One turning vector, and how many steps it has turned:
The counts run from 0 to 154.
[156 171 153 114 107 121 138 139 184 154  99 117 105  79 179 146 120 151
 123 109 108 127 133 148 136 155 125  90 157 114 125 194 146 116 126 110
 120 116 105  75 133 174 147 110 166 114 122 134 108 104 166 113  69  96
  93 123 108 129 170  85  99 127 145 126 120 126 105  99 141 140 101 115
 117 134 105] -> 13
[128 162 164  71 117  95 144 123 154 144 152  96 122 101 142 153 131 154
 151 121 140 102 149 168 169 121  98 165 104 108 121 184 149  73 139 121
 145 128  90 122 147 163 118 132 127 108 171 114 104 122 133 103 124 101
  90 126 141 117 165 113 117 101 163  98 102  90 151 153 125  72 128 102
  65 135 120] -> 59
[125 156 178  87  98 119 163 131 147 136 119 141 119  86 145 129 114 175
 145 164 156 114 143 170 183 146 128  88 130 102 116 139 128  72 157 131
 171 154 132 111 122 150 138 130 185 134 149 112 150 111 136 100 141 116
 103 135 130 173 132 106 102 163 143  90  75 112 133 142 132 109 152 128
  74 115  92] -> 62
[160 127 173 115 111  96 165 127 137 140 127 102 143  90 160 182  88 130
 160 131 133 122 133 166 156 106  88  94 121  72 105 161 163  87 107 126
 128 147 104 132 100 170 134  92 135 123 135 100 155  93 127 123 123 119
  56 107 111 141 144 119 114 119 153  84  66 109 125 142 148  85 133 100
  79 129 101] -> 82
[161 139 162  90 118 112 160 153 169 130 130 115  98  86 137 111 122 155
 166 161 145 136 112 189 164 133 112 116 164 125  83 189 115  87 143  92
 151 181  86 120 123 168 112 116 165 116 131  80 115 126 143  92 117 120
  94 121 154 127 168 135  93 129 154 138  96 110 142 138 137  97 129 106
 129 115 119] -> 48
[162 145 144 109 142 111 171 138 147 143  87 113 146  75 175 121 114 183
 145 124 129 139 110 182 182 150  97  91 136 101 103 175 122  61 133 131
 164 139 100 117 119 164 126 111 143 106 130 114 132 104 130 138 123 110
  85 134 126 122 169 126 113 131 156 114 119 121 150 153 156  75 157 123
  98 130  92] -> 87
[132 112 151 105 114 106 118 122 151 160 144  98 107  87 165 140 135 138
 180 149 163 105 108 150 140 184 130  90 125  75 110 139 121  96 132 149
 159 141  58 110 105 166 108  91 159 121 128 129 167 106 129 115 115 142
  98 110 139 143 156  84 107 116 141 124 123 145 102 179 158  80 135 131
  93 134 106] -> 125
[146 160 189 118 134 135 163 137 158 124 117 109 122  72 150 160 102 164
 123 151 128 145 181 166 150 122 107  86 111 129 111 177 165 112 153 126
 121 132 142  96 131 169 120 128 127 101 122 130 115 117 177  95 116 151
  76 110 135 131 166 129  87 141 131 115  91 110 136 109  87 150 110 124
 105 154  88] -> 78
[113 147 156  91 118 114 166 121 161 121 157  83 123 100 142 168 150 175
 140 148 160  96 167 159 166 123  90 138 100  95 111 161 139  76 150 155
 160 122  96 124 129 144 131 122 131  99 161  90 150 120 133  89 130 128
  84 126 151 149 168 119 118 107 154 107 104 107 149 160 134  74 137 124
  69 140 115] -> 60
[ 96 151 151  90 150 124 147 147 178 119 124 120 105  75 149 103 124 186
 164 169 137 124 129 161 156 203 132  86 138 116 135 166 119 105 188 159
 145 118 107 110 129 180 129 144 172  92 106 143 147 113 168  84 112 135
 107 118 147 153 160 103  88 123 152 140 147 147 118 144 142 114 127 125
 112 159 112] -> 129
[104 143 146 118 127 109 135 120 170 143 141 112 139  69 170 149 119 144
 173 126 112 126 146 175 123 154 101 134 107 111 107 199 133 101 152 167
 153 108  87  92 122 166 124 137 115  72 152 111 141 136 140 109 162 162
  81 114 139 111 174 139  99 112 154  87 119 122 137 156 135 104 102 110
  77 134 113] -> 99
[130 149 158  92 115  93 156 120 127 150 146  98  99  91 148 123 162 156
 131 137 117 110 149 150 178 157 144 114 135  87  93 164 119 101 152 129
 158 135  57 109 127 165 124 119 159 119 165 114 143 115 147  87  89 129
  60 149 130 129 157  98 105 108 125  72 119 138 118 138 131  95 120 112
  70 126 134] -> 19
[108 121 131  96  83 129 168 110 188 154 155 133  86  96 144 167 136 153
 119 148 129 109 158 149 108 150 126 126 138 101 118 193 147 115  92 126
 159 119  78  95  93 136 121 121 127 104 123  88 134 101 168  96 109 132
  63 103 147 137 151  97 106  95 158 121  87 128 109 136 171 109 122 117
  82 135 109] -> 16
[145 144 150  80  93 108 152 132 141 168 142 118  83  78 148 129 138 154
 140 116 123 113 163 136 175 136 146 100 129  94 116 168 123 108 131 114
 169 135  78 109 122 182 135 130 156 135 145 123 134 114 176  78 105 102
  77 142 123 125 151  93 100  95 130  67  97 118 113 116 141 105 116 128
  89 132  98] -> 18
[145 157 153 114 166 111 168 148 171 112 128 103 129 115 134 113 141 180
 159 138 121 123 121 159 178 167 122 101 142  94  99 183 107 101 151 108
 114 112 111 107 137 195 141 139 147  72 118 114 148 100 155  98 102  97
  64 124 127 158 172 113  85 112 160 116 136 151 138 129 140  89 120 115
 118 112 146] -> 9
[133 121 169  83  97 135 137 119 140 117 137 107 118  71 157 132 108 139
 161 128 135 138 159 175 176 181 109  62 129 109  87 147 137 100 157 130
 180 165  91  88 120 173 114 113 154 121 149 132 135 103 163 114 124 133
  96 113 114 139 163 128 101 120 130 119 101 127 135 136 111 103 116 133
  77 113  83] -> 102
[148 150 143 116 121  85 157 130 133 143 128  92 107  87 171 124 132 156
 121 125  92 145 159 190 166 164 122 115 154 123 101 169 103  66 156 146
 180 143  74  83 122 176 131 126 152 115 159 112 128  98 171  86 107 112
  94 141 129 139 208 113  98 110 131 114 100 111 125 128 116  98 124 137
 112 125 107] -> 142
[136 152 132 128  95 130 128 157 193 140 100 115 112  94 188 107 129 155
 166 143 121 123 116 181 151 182  94  76 147 101 113 176 136  91 137 120
 135 128 105  85 148 175 142 124 165  90 120 113 126 100 169 126  86  97
 125 103 121 135 184  93 118 136 151 150 119 123 127 130 146 122 104 125
 125 104 103] -> 131
[ 93 150 137 109  96 131 154 114 178 141 128 146  96  51 169 135 144 161
 111 146 128 109 147 159 131 164 147 108 131 118 119 167 114  88 144 177
 161 100  90  90 124 133 145 158 168 114 138 112 147 120 172 101 128 108
  84 132 132 155 159 111  86 104 147  94 115 105 109 143 175 123 137 134
  72 137  98] -> 140
[151 131 114 128 148 119 175 135 195 135 117 117 129  82 162 170 119 152
 155 130 120 116 130 164 102 170 100 116 136 106 131 195 135 104 119 141
 139  91  84 111  88 163 112 122 115  78  97 113 140  94 150 134  91 126
  62 107 132 125 179 109 109 104 166 145 110 139 111 144 162  82 142 130
 111 161 106] -> 110
[127 138 171 129 140 138 163 127 178 103 142 103 139 111 163 160 112 166
 162 148 139 120 129 167 159 171 100  79 114  90  88 151 140  99 141 158
 118  96 133 126  93 186 130 130 130  81 113 123 191 106 162 110 118 121
  74  96 131 186 156 110 100 128 151 109  96 137 123 141 148 113 150 144
  99 116 112] -> 105
[127 151 154  92 117 141 161 143 190 139  99 133 101  77 155 163 127 174
 167 142 168 135 123 173 108 182 141  87  93 126  98 173 129  83 128 118
 168 135 136 133 102 173 136 131 145  79 123 124 130 120 151 120 107 120
 112  98 147 132 155 100  90 159 146 127 131 123 146 119 126 106 120 158
 102 126  99] -> 90
[118 145 164 132 117  90 123 152 147 144 130  89  82 102 173 165 120 136
 173 182 123 140 104 168 142 168 128 111 150 110 105 182 129  74 146 142
 132 123  82 118 105 172 129 121 155  94 128 106 140 116 142  86  88 136
 100 108 130 145 182  86  94 159 151 157 117 116 117 150 121 115 112 123
 125 131 111] -> 25
[119 144 144 103 119 100 128 147 149 148 147 110 133  89 172 138  80 144
 174 126  95 120 145 175 154 156 100 145 140 104 109 203 133  85 120 138
 142 127  71 111 117 177 134 131 131  94 107 117 150 116 164 109 143 141
  83 128 120 138 187 108 111  83 160 109  95 124 135 146 142  85 127 125
 113 145 128] -> 4
[156 171 156 128 137 130 141 130 165 150  95 119 148  87 187 152  99 145
 189 113 102 134 110 152 143 168 142  80 162 113 124 201 120  99 153 118
 126 130 106  84 115 180 135 116 169 100 104 135 135 101 149 128 111 122
  79 119 101 142 157  92  89 135 156 100 110 150 110 135 142 123 116 105
 105 153 127] -> 108
[116 117 139 120  83  89 131 134 151 178 135 116 112  93 170 143  78 155
 134 148 103 140 155 164 129 129 124  94 124 100 115 185 150 110  98 134
 138 139 100 107 102 174 114 115 138 101 119  96 149 101 170 108 150 143
  72 115  98 139 178 101 101 149 146 100  84 123 112 126 147 123 100 113
 103 138  97] -> 122
[152 169 173 106 134 143 182 150 184 134 122 112  79  95 126 154 164 175
 154 181 159 112 130 150 140 152 125  56 131  78 107 139 140 111 147 126
 133 127 117 134 115 167 128 118 167 138 112 130 134 107 147  81  89 104
  88 105 159 152 131  90  82 154 136 133 113 113 133 121 132 131 129 136
 110 122  85] -> 51
[164 163 141  92 112 108 142 164 170 167 118 160 130  83 166 180  89 164
 179 122 116 111 134 180 116 149 109 103 135 124 126 195 145  90 146 114
 134 152 116 138 109 171 109 107 156 110 102 162 122 128 144 119 124 127
  76 110 121 136 159  99  82 145 173  96  98 103 121 114 120 118 125 125
 132 166 108] -> 68
[125 117 135 145  86  95 142 130 159 158 122  95 110  95 175 164 107 136
 136 164 107 143 148 176 120 150 111  93 147  99 109 178 135  91 106 133
 151 121 104  97  94 136 122 103 134 103 123  94 143  90 170 112 102 150
  75 115 101 132 192  94 119 151 148 130  70 128  93 131 157 122 110 119
  91 122  96] -> 121
[139 138 136 110 128 122 179 105 192 121 133  94 110  91 143 136 172 161
 139 136 155 108 137 161 146 164 117  93 106  84  80 161 108  99 135 132
 170 115  95  96 120 168 125 113 118  95 152  98 153  85 157 109  88 111
  80 119 140 129 163 131 110 112 151 107 133 146 134 149 162  80 120 131
  65 115 122] -> 115
[123 122 145  64 120 143 146 130 159 118 149 117 104  70 135 141 122 156
 162 144 148 113 121 144 149 199 127  95 132  98 117 165 132  92 135 145
 173 145  85 107 103 171 121 125 143 118 115 122 179 110 168 121 135 137
  89 103 142 169 164 103 116 106 149 143 115 145 135 153 154 100 145 139
 108 141 110] -> 6
[137 148 147  46 109 127 151 126 180 154 120 112 110  67 132 142 145 161
 169 102 142 112 125 144 145 163 146 111 113 117 107 195 127 108 131  92
 165 148  92 104 121 183 126 114 144  97 126 131 120 109 179 102 120 108
  92 117 115 131 161 112  87  98 151  84 135 152 153 106 128 111 121 124
  72 120 138] -> 113
[158 161 154  76 132 105 138 153 181 152 124 122 122  89 149 193 124 152
 176 113 123 107 127 170 103 152 113 121 137 116 121 189 153  95 154 127
 151 137  89 135 112 166  88  96 134 106 126 155 111 129 130 102  96 127
  79 111 147 106 162  86  76 114 159 114 125 106 128 126 113  94 132 138
 112 155 130] -> 69
[132 156 170  93 145 138 180 150 191 118 146 107  78 102 130 148 156 170
 153 184 153 112 129 150 148 154 114  90 119  90  90 171 138 112 132 117
 130 117 104 146 107 179 133 145 142 101  98 107 140 132 156  68 100 108
  95 100 180 147 152 101  67 141 156 128 124 116 143 127 124 132 116 132
 111 119 117] -> 50
[168 131 143 123 122  97 145 131 155 144 144 122 116  88 172 168 127 151
 138 129 112 117 139 163 157 125 110 105 163  97 113 158 120 101 158 155
 134 129  71 102 123 132 127 103 167 133 139 125 149 106 110 104 107  97
  59 139 121 138 148  95 105 122 140  90  80  92  79 145 160 104 150 109
  92 140 106] -> 42
[122 159 139  89 119 107 132 148 190 161 116  95 105  69 139 127 143 168
 165 140 129 107 122 164 137 177 147 128 153 121 130 202 123  88 152  97
 155 134  60  98 142 163 114 126 164 116 148 111 100 124 153  93 105 127
 100 123 162  95 174 114  93 126 159 132 129 125 129 156 140 117 100  74
 104 158 115] -> 153
[106 140 152 126 125 102 158 123 151 134 158  89 105  97 164 135 172 159
 136 153 139 128 132 162 159 166 145 126 132 117  85 166  99  79 150 159
 156 109  85 110 122 160 136 138 157  90 171  92 154 110 146  73 107 144
  73 139 146 127 153 108 111 115 140  90 128 126  97 161 153  98 125 108
  76 131 127] -> 20
[158 147 149 109 141 105 145 148 193 135 132  99 141 120 146 146 147 176
 169 139 135 123 138 170 133 122 122  80 107  97 101 157 126 136 127 100
 127 153 137 109 113 154 107  84 126  57 131 110 136 112 136 100 109 133
  67 108 117 130 140 104  81 148 178 112  83 143 108 116 125  97 104 110
  73 113 124] -> 93
[149 132 137  89 114 145 176 139 187 144 120 169 115  76 142 149 144 172
 165 133 143  93 146 169 146 128 104 101 128  95 103 157 143 125 141  97
 145 140 106 118 133 171 113 118 142 116 117 115 137 123 150 105 159 124
  61 113 152 127 131 129  81 108 164  83  96 113 136 125 153 108 150 122
  96  93  87] -> 72
[166 156 176 120 145 136 168 146 178 141 101 118  96  85 157 149 136 173
 156 176 143 120 132 151 171 142 124  58 146  94 111 152 131 113 147 112
 120 143 103 100 145 164 129  89 193 143 132 135 126 113 123  95  64 106
  87 113 138 129 127 100  97 162 141 120  98 111 112 126 148 124 121  93
 107 123  78] -> 52
[133 153 141  84 114 108 146 142 168 147 125 145 105  61 171 172 113 167
 150 153 130  99 128 161 120 151 139 140 138 135 118 183 123  76 133 157
 155 115  79 138 101 147 119 159 151 115 113 128 161 136 154  92 128 123
  87 127 155 135 169 126  74 130 129  89 115 101 127 130 149 112 156 150
 123 179  97] -> 45
